(in the rows, 128 means zero)
Each path below is one point turned by a fixed rotation once a step. After each direction that follows a path, write how fast that rotation turns it, in degrees per step (0 if it stays still).
Each turn is a multiple of 5 degrees from 10 to 175, or 0.
Each row of a path follows its step; steps can be skipped.
path 1
step 1: [136 128 126 126 136 128 126 132 131 130 130 115 129 134 128 128 123 126
 132 118 139 131 132 134 132 130 127 137 121 129 130 130 125 138 131 120
 132 132 130 135 131 130 134 132 137 127 124 124 140 113 131 133 137 129]
step 3: [127 133 127 121 132 125 122 132 119 125 125 120 132 131 129 134 119 118
 133 128 129 132 130 125 112 122 138 128 133 132 134 132 124 124 135 130
 125 132 135 124 119 130 139 131 132 120 123 129 132 130 136 123 136 124]
step 7: [124 135 135 122 126 130 133 129 123 126 120 125 132 125 119 125 136 126
 129 135 130 120 117 126 136 132 124 120 128 135 125 139 129 136 126 136
 125 118 130 129 127 138 132 122 123 122 128 135 137 126 133 133 128 122]
step 9: [117 127 135 138 123 126 132 129 135 126 122 124 125 125 132 123 129 118
 126 130 130 123 127 129 136 131 136 124 125 123 132 133 147 137 131 120
 123 132 125 123 131 136 130 135 125 127 127 119 136 125 130 129 136 130]
step 15: [128 135 132 121 128 120 129 123 128 131 125 132 141 128 115 127 126 132
 126 137 123 132 127 129 133 130 134 127 125 136 134 113 134 122 128 123
 128 119 127 130 128 126 129 137 134 116 137 133 125 125 135 124 124 124]
step 19: [126 123 133 132 128 127 128 144 128 120 134 126 137 117 127 124 124 124
 131 124 131 133 128 136 133 131 128 126 135 122 137 127 133 135 135 128
 130 123 122 130 128 140 132 129 129 125 124 126 134 133 135 130 125 145]
step 25: [116 128 132 118 126 131 125 130 126 117 127 131 125 137 128 122 133 136
 116 137 123 123 115 134 129 128 133 126 129 133 129 121 128 129 123 129
 123 118 136 118 131 123 125 135 126 122 127 123 125 126 130 125 120 131]
step 33: [132 131 129 114 127 131 124 129 127 132 126 130 134 136 131 130 125 130
 137 124 126 123 128 135 134 121 131 132 133 141 130 134 118 135 120 136
 132 119 140 134 124 133 128 127 133 123 138 127 129 125 134 124 125 122]
step 34: [127 132 132 127 129 126 115 138 125 134 117 135 127 126 122 127 133 120
 120 120 123 129 124 129 132 126 128 122 128 130 132 129 137 136 124 121
 130 132 124 133 123 139 137 130 131 123 127 137 129 132 133 120 132 137]
Directions:
[131 130 126 129 128 126 128 129 129 129 129 129 128 128 127 126 126 129
 126 126 129 129 129 129 126 126 129 124 129 128 126 128 126 127 129 127
 129 130 127 128 125 129 128 128 127 127 126 128 131 129 126 125 130 130]	140
[126 128 127 128 129 125 128 126 130 128 126 128 128 130 128 129 126 131
 128 128 130 129 128 129 127 129 129 125 127 130 128 128 128 127 125 130
 126 125 129 129 128 129 126 128 127 131 131 130 128 128 128 128 125 126]	140
path 2
step 0: [131 130 126 127 133 129 126 134 132 138 118 133 127 122 131 122 136 122
 129 128 129 123 138 124 138 130 128 117 130 129 121 124 129 117 135 133
 125 136 132 121 116 128 137 130 125 127 131 132 124 128 127 129 136 131]
step 4: [127 126 132 125 131 127 120 119 135 123 127 126 135 133 124 128 129 135
 117 127 120 139 125 135 128 133 137 128 127 132 129 118 129 129 133 125
 136 130 135 124 123 124 132 127 128 123 124 134 124 133 130 123 123 142]
step 7: [131 126 124 129 117 123 125 121 123 120 138 129 122 135 124 122 126 121
 131 125 129 128 118 126 133 131 133 132 131 137 122 120 134 134 129 118
 138 134 130 124 124 125 127 128 136 123 134 121 123 128 134 124 136 127]
step 10: [127 125 128 134 123 119 130 125 137 129 124 122 130 139 130 126 133 121
 128 130 118 131 128 131 133 132 130 122 122 117 122 115 127 119 132 132
 135 134 134 129 126 133 138 124 129 133 133 123 132 128 127 121 135 127]
step 15: [129 136 126 128 126 118 129 113 133 135 121 139 131 127 125 125 141 125
 124 123 114 134 131 129 138 130 124 126 126 129 129 118 126 122 129 129
 130 123 135 129 121 124 128 133 122 128 128 131 130 128 133 127 126 131]
step 18: [119 134 121 129 123 129 127 125 124 122 129 130 121 130 131 123 142 133
 131 125 121 132 121 127 132 131 132 129 127 132 122 129 134 135 114 125
 132 118 129 138 127 124 126 125 132 120 133 126 124 122 127 119 130 125]
step 22: [131 129 119 126 121 125 120 136 133 125 132 128 125 127 132 125 124 123
 136 127 133 121 128 136 132 133 125 128 132 121 121 135 140 124 127 123
 136 134 125 122 120 124 128 129 131 138 133 116 135 125 128 131 135 130]
step 24: [123 127 133 129 128 126 125 122 132 122 122 124 136 126 129 129 139 140
 132 139 116 131 124 129 136 127 126 127 135 131 135 128 134 141 131 130
 131 121 127 126 126 124 125 128 129 127 129 135 126 139 125 122 131 136]
step 31: [133 128 126 124 122 123 134 128 137 137 132 136 134 130 130 118 132 132
 134 124 120 131 133 134 126 134 129 116 131 128 122 125 130 115 136 127
 123 132 133 124 125 126 137 129 125 133 122 124 128 130 130 141 127 130]
Directions:
[131 126 131 129 128 128 131 130 128 128 128 126 128 130 131 129 129 128
 130 128 126 128 126 128 126 130 127 130 129 128 130 128 128 128 128 130
 128 125 127 127 129 129 127 124 127 129 126 129 127 130 125 129 129 127]	95
[130 127 127 128 129 127 126 129 127 127 127 130 130 131 128 125 128 129
 130 126 131 129 127 128 129 126 127 129 128 128 125 129 127 127 128 127
 127 129 128 130 126 131 124 127 128 127 127 125 130 128 127 129 131 126]	70
[128 129 130 127 130 127 127 127 128 131 128 127 131 127 130 129 127 131
 128 127 127 129 127 129 128 131 128 128 127 128 129 127 128 129 130 128
 127 129 127 133 125 130 127 129 130 129 130 129 126 127 129 126 127 128]	70
[128 126 124 126 128 127 128 129 125 129 129 127 127 127 126 128 130 131
 129 128 129 127 128 129 126 126 130 132 129 129 127 129 129 130 129 129
 130 127 126 128 128 127 129 129 130 128 129 128 127 128 129 127 128 126]	70
[128 128 128 127 126 125 131 129 125 127 129 131 128 125 128 126 126 127
 129 128 129 128 130 128 128 130 131 128 127 127 128 129 129 127 129 126
 129 130 129 129 128 129 127 125 125 131 128 130 127 127 129 127 130 128]	70
path 3
step 5: [127 136 120 131 136 130 131 131 133 124 126 135 128 125 126 131 119 125
 127 134 129 123 122 127 126 126 126 122 138 118 117 124 129 121 140 131
 135 128 129 129 136 132 124 123 133 123 123 124 133 132 126 130 121 129]
step 6: [132 133 124 125 138 133 129 126 124 129 132 126 136 125 132 134 125 135
 122 134 132 124 122 140 144 129 121 125 130 131 131 131 129 130 135 121
 129 132 130 125 132 124 125 126 128 116 129 137 131 126 129 133 128 121]
step 14: [129 133 130 133 140 128 134 131 129 122 129 125 121 126 130 130 125 132
 133 131 133 123 125 136 133 121 128 131 137 133 118 129 129 121 134 124
 121 126 126 126 143 130 136 121 125 122 126 138 127 126 130 129 123 123]
step 17: [126 138 129 130 127 116 135 129 128 128 127 127 123 139 125 129 127 136
 134 125 128 132 123 132 131 128 126 134 133 120 116 125 128 125 133 133
 129 122 127 128 125 117 135 118 124 127 119 133 130 122 128 132 130 122]
step 23: [134 133 123 130 133 124 137 125 137 125 133 124 130 120 128 134 128 130
 128 125 131 135 125 133 142 122 121 125 132 123 120 129 122 125 130 120
 129 137 122 129 128 133 133 120 124 133 128 127 132 121 121 128 121 126]
step 27: [123 123 124 123 131 136 131 125 138 126 133 119 127 134 128 136 132 128
 130 129 129 123 122 119 121 127 123 125 133 126 120 128 134 133 128 121
 125 129 126 131 130 130 135 115 126 113 131 134 126 132 128 127 129 125]
step 29: [125 133 131 136 130 135 134 132 129 119 126 129 132 134 126 133 126 125
 132 128 125 129 122 125 142 117 129 130 131 132 127 126 130 122 136 116
 126 131 130 120 127 123 125 120 128 119 129 135 128 129 130 121 125 122]
step 31: [124 135 131 128 124 129 128 125 130 129 131 126 133 119 136 125 125 128
 127 126 131 130 125 133 142 124 124 123 128 126 126 126 133 120 121 128
 129 134 124 132 139 128 125 122 123 120 130 135 133 133 122 137 117 122]
step 32: [126 135 135 128 131 128 132 127 130 129 127 122 133 131 136 134 133 135
 137 129 118 133 136 127 137 122 125 124 127 128 111 129 128 130 135 124
 133 131 125 135 129 122 136 121 132 123 128 130 131 121 131 125 128 124]
Directions:
[126 128 126 128 128 128 128 131 129 127 127 129 126 128 129 131 131 127
 129 130 127 129 129 126 128 127 128 129 129 129 127 126 130 128 127 131
 130 126 128 128 129 127 127 125 128 129 128 129 126 127 129 127 131 126]	145
[130 128 128 132 129 128 130 129 129 124 128 129 128 129 127 126 130 129
 129 127 129 130 128 128 128 126 131 129 128 128 127 128 128 129 129 127
 127 131 127 128 128 127 130 128 129 129 126 126 126 125 128 125 128 128]	115
[127 127 128 127 132 129 129 129 128 128 129 129 128 125 126 128 127 127
 129 129 129 126 128 127 127 127 127 129 130 127 129 131 129 128 128 127
 126 128 131 128 127 125 125 126 128 128 129 127 126 130 128 125 125 128]	45
[130 125 127 128 130 128 129 127 130 127 129 127 127 127 127 128 129 129
 128 128 131 129 128 131 128 129 126 126 127 130 129 127 130 127 124 127
 127 128 127 130 131 128 128 126 129 130 131 127 126 129 127 130 130 126]	90
path 4
step 2: [133 130 131 135 134 128 131 118 127 130 123 131 131 123 136 128 122 133
 125 136 136 122 127 123 127 130 126 139 133 125 127 125 127 133 132 115
 132 126 128 127 121 128 133 127 132 118 125 121 130 134 135 118 128 137]
step 5: [141 120 129 129 130 125 131 129 134 124 134 123 131 133 122 132 129 133
 131 130 130 127 136 139 126 133 128 126 131 123 122 123 129 125 127 137
 116 133 138 129 132 131 133 120 135 130 121 122 129 123 134 134 125 135]
step 9: [131 128 123 131 132 123 118 138 128 125 130 137 132 136 126 129 128 130
 139 120 133 127 129 131 141 125 130 128 133 125 125 132 127 134 134 126
 128 140 124 123 129 121 130 137 133 133 127 134 138 129 124 133 124 132]
step 13: [123 124 129 127 122 135 119 130 119 131 129 127 121 127 133 134 130 130
 133 124 124 121 136 122 130 131 128 127 135 135 130 130 134 123 125 128
 124 129 118 122 122 115 129 119 132 134 124 126 130 130 132 121 121 119]
step 14: [131 136 127 128 129 125 125 125 129 124 131 130 126 127 127 130 124 128
 124 130 123 144 125 139 132 132 124 124 130 128 117 118 122 130 129 120
 122 122 132 133 125 123 137 127 127 135 131 126 136 135 136 130 131 135]
step 17: [130 119 135 125 126 132 134 134 124 134 130 137 127 129 127 128 127 137
 127 126 118 126 132 125 119 137 133 132 129 132 126 128 126 140 127 143
 125 127 127 131 126 123 134 135 120 134 129 130 118 129 133 129 131 129]
step 25: [124 130 128 126 137 132 125 128 124 124 118 123 124 126 124 134 125 132
 126 129 127 124 130 127 123 123 119 132 123 129 122 116 135 120 143 127
 121 137 125 128 138 126 130 126 130 127 123 135 123 130 126 122 134 122]
step 28: [129 130 129 133 124 123 124 133 131 121 124 131 123 131 115 130 125 129
 123 132 128 137 129 131 134 119 139 139 131 125 125 126 120 124 121 122
 130 135 128 127 126 133 127 124 114 134 129 122 123 129 132 127 129 127]
step 31: [129 127 132 129 117 130 128 133 125 125 138 144 127 127 134 129 125 130
 129 124 133 118 119 130 125 122 125 128 128 134 132 133 121 130 121 129
 124 122 139 134 131 124 131 126 128 127 134 128 130 129 134 138 131 119]
Directions:
[127 128 126 127 129 128 128 128 129 129 127 127 127 130 128 128 127 128
 127 129 127 126 130 127 126 128 125 131 127 130 128 130 127 127 129 127
 130 128 129 131 128 127 127 130 128 126 130 130 125 127 128 124 129 129]	80
[128 129 131 128 129 128 127 129 129 128 126 126 129 126 127 126 127 126
 125 125 129 126 126 131 127 128 130 129 128 128 128 129 128 128 127 127
 129 127 126 127 128 131 125 127 127 129 128 127 127 129 126 125 131 129]	85
[125 131 127 126 125 127 127 127 128 129 127 127 126 127 128 128 129 128
 129 128 128 126 131 130 127 131 129 129 126 128 129 129 129 131 129 127
 127 127 127 126 127 130 126 130 128 130 127 130 130 127 129 128 125 127]	110
[128 128 129 129 129 128 126 126 129 127 129 129 131 126 130 127 127 132
 130 128 128 126 127 127 130 128 127 128 127 130 130 131 127 127 128 125
 130 127 126 130 130 128 126 127 127 129 132 127 130 128 128 130 126 128]	35
[128 129 129 130 128 128 130 129 129 125 127 128 125 128 126 129 124 130
 126 128 128 126 129 128 128 128 128 128 127 129 129 127 128 129 130 127
 126 127 128 127 127 126 128 125 127 127 129 126 128 125 131 129 130 128]	125
path 5
step 1: [130 132 118 129 129 127 130 122 129 130 135 129 127 128 125 123 122 123
 131 126 144 135 128 136 128 133 121 141 125 127 128 131 136 130 132 123
 120 125 127 122 131 129 121 139 130 133 128 120 136 132 135 128 127 128]
step 4: [130 126 127 135 131 134 141 127 124 128 127 125 133 126 121 125 130 128
 123 127 128 129 125 133 128 130 128 125 128 138 123 123 118 138 139 141
 126 127 124 132 113 124 131 126 128 133 136 134 130 128 123 130 118 130]
step 15: [123 132 130 126 132 133 119 115 131 122 132 143 127 123 129 127 127 130
 123 132 122 124 118 132 135 125 130 123 135 137 127 129 130 126 134 132
 135 132 133 128 124 121 134 123 127 135 129 124 127 116 122 127 129 131]
step 18: [132 119 133 128 119 128 120 128 124 127 126 129 118 124 126 134 129 129
 132 123 121 126 126 125 122 130 125 119 127 127 131 136 133 123 123 141
 122 134 128 116 129 135 125 132 126 120 129 121 125 131 135 138 123 125]
step 20: [129 132 135 126 127 127 131 133 118 129 142 126 120 130 127 124 125 113
 125 119 129 138 133 126 130 134 129 135 124 129 124 127 123 133 134 134
 128 126 135 128 122 131 130 124 130 126 132 135 133 127 136 123 117 130]
step 22: [131 130 125 119 123 127 128 127 124 123 128 123 127 129 121 125 122 129
 126 130 123 136 118 128 123 134 118 116 125 133 133 123 128 119 135 123
 128 127 129 131 128 139 133 126 126 123 123 121 125 116 132 137 130 137]
step 25: [119 127 128 129 133 130 127 133 122 130 127 126 133 137 118 138 134 128
 125 134 123 116 126 125 130 130 127 125 128 125 127 132 130 133 124 127
 129 130 116 115 125 133 125 126 133 140 121 123 121 133 139 125 127 128]
step 28: [121 130 124 128 123 134 132 133 128 132 115 129 124 133 130 118 128 121
 133 121 128 127 129 119 129 122 128 135 124 127 135 127 125 141 128 132
 129 118 137 134 134 136 126 124 129 126 134 118 128 129 128 127 137 133]
step 34: [126 125 123 132 132 139 132 128 125 130 120 137 121 119 126 128 124 135
 133 133 128 130 116 137 119 128 131 130 122 141 132 127 131 124 131 136
 121 131 122 125 128 130 128 123 129 132 133 122 124 136 128 131 123 123]
Directions:
[127 127 128 127 128 128 128 127 129 127 128 130 128 130 125 129 129 125
 126 128 129 126 124 127 125 127 128 128 129 126 131 127 127 129 129 125
 129 127 127 130 129 131 129 127 128 129 129 126 127 129 127 130 126 125]	115
[127 129 129 127 127 127 127 130 129 132 130 129 129 131 129 128 129 129
 125 127 130 130 130 127 125 126 128 129 128 126 128 129 129 129 126 129
 127 129 129 129 127 129 129 128 128 131 131 126 127 129 130 126 129 131]	95
[127 128 128 131 129 128 127 125 128 128 127 131 128 126 131 127 128 126
 125 128 129 132 127 127 126 129 128 128 128 127 125 127 128 129 130 128
 125 126 128 128 127 128 128 127 130 129 127 130 128 129 128 130 129 128]	95
path 6
step 2: [119 127 129 128 123 120 131 129 134 133 132 125 130 137 131 131 120 128
 123 130 125 125 129 124 132 118 129 128 126 132 125 124 134 135 123 124
 130 119 144 135 125 131 129 126 129 122 137 123 138 126 131 127 129 131]
step 5: [121 125 133 124 124 135 124 129 130 127 127 120 127 134 129 128 132 126
 131 124 132 123 126 132 129 132 121 128 124 130 129 128 122 131 125 123
 128 120 141 117 125 134 119 118 126 126 133 124 131 122 133 127 119 117]
step 7: [132 126 127 128 125 127 125 124 128 137 127 125 128 117 135 126 128 128
 120 128 138 125 128 129 117 122 132 130 127 132 133 117 133 134 117 126
 130 120 139 129 132 125 131 125 136 130 126 125 136 129 137 129 129 128]
step 10: [130 126 126 132 125 125 119 125 129 130 135 127 129 136 128 133 132 128
 132 120 129 126 137 134 123 128 127 123 124 131 124 126 132 137 123 126
 118 123 141 129 123 131 130 122 127 125 132 123 143 129 125 119 126 130]
step 18: [126 128 125 126 139 130 123 126 133 126 131 128 128 135 131 130 122 126
 127 126 129 132 126 134 129 133 126 127 131 127 140 123 129 137 119 123
 119 115 143 121 125 132 135 124 125 130 127 124 132 132 131 127 127 124]
step 20: [132 125 127 122 125 130 120 132 129 126 122 131 121 122 133 130 122 128
 125 122 134 122 132 118 126 128 135 125 128 136 129 128 127 128 127 119
 132 120 131 120 137 126 127 138 126 134 127 127 141 122 136 131 126 124]
step 21: [129 128 130 132 121 129 125 125 134 124 124 139 125 127 128 132 120 133
 128 124 123 130 139 125 130 123 127 133 133 124 134 123 131 134 127 121
 128 124 139 123 121 136 123 124 132 122 137 128 135 119 125 133 124 125]
step 30: [125 118 128 128 129 126 121 124 126 132 141 129 129 131 128 122 124 122
 128 130 127 128 128 132 123 126 126 124 126 127 134 112 125 137 122 125
 126 121 143 128 136 131 135 125 127 124 135 128 133 129 129 126 127 133]
step 33: [132 122 130 129 125 128 118 117 132 131 123 129 123 129 125 132 135 128
 126 127 126 124 140 128 124 127 134 133 121 132 131 128 128 131 124 119
 130 124 138 128 133 134 121 123 127 124 132 128 139 120 127 132 126 121]
Directions:
[128 129 130 127 129 127 129 127 127 127 131 129 129 126 129 126 127 126
 127 127 126 127 127 128 128 127 131 127 125 129 129 130 128 131 127 128
 130 128 128 129 131 125 126 128 130 126 128 130 128 127 128 124 128 127]	140
[127 126 128 127 129 126 129 129 129 129 127 129 128 130 131 128 126 127
 125 131 127 127 129 128 130 128 128 128 129 122 129 127 128 129 127 130
 130 126 129 127 130 128 129 129 129 128 126 128 128 128 128 129 128 130]	155
[127 129 130 127 126 126 130 130 129 127 128 125 128 131 128 127 132 126
 128 125 127 126 128 128 127 127 127 127 130 129 124 128 129 129 128 129
 132 127 129 129 129 128 127 129 126 130 128 128 127 128 129 130 127 128]	125
[130 127 128 128 125 124 128 127 128 128 127 129 128 126 129 129 126 127
 126 126 127 128 129 126 128 127 128 127 128 128 130 129 128 128 131 129
 129 130 128 129 126 125 127 126 128 127 130 124 128 130 128 131 128 131]	55
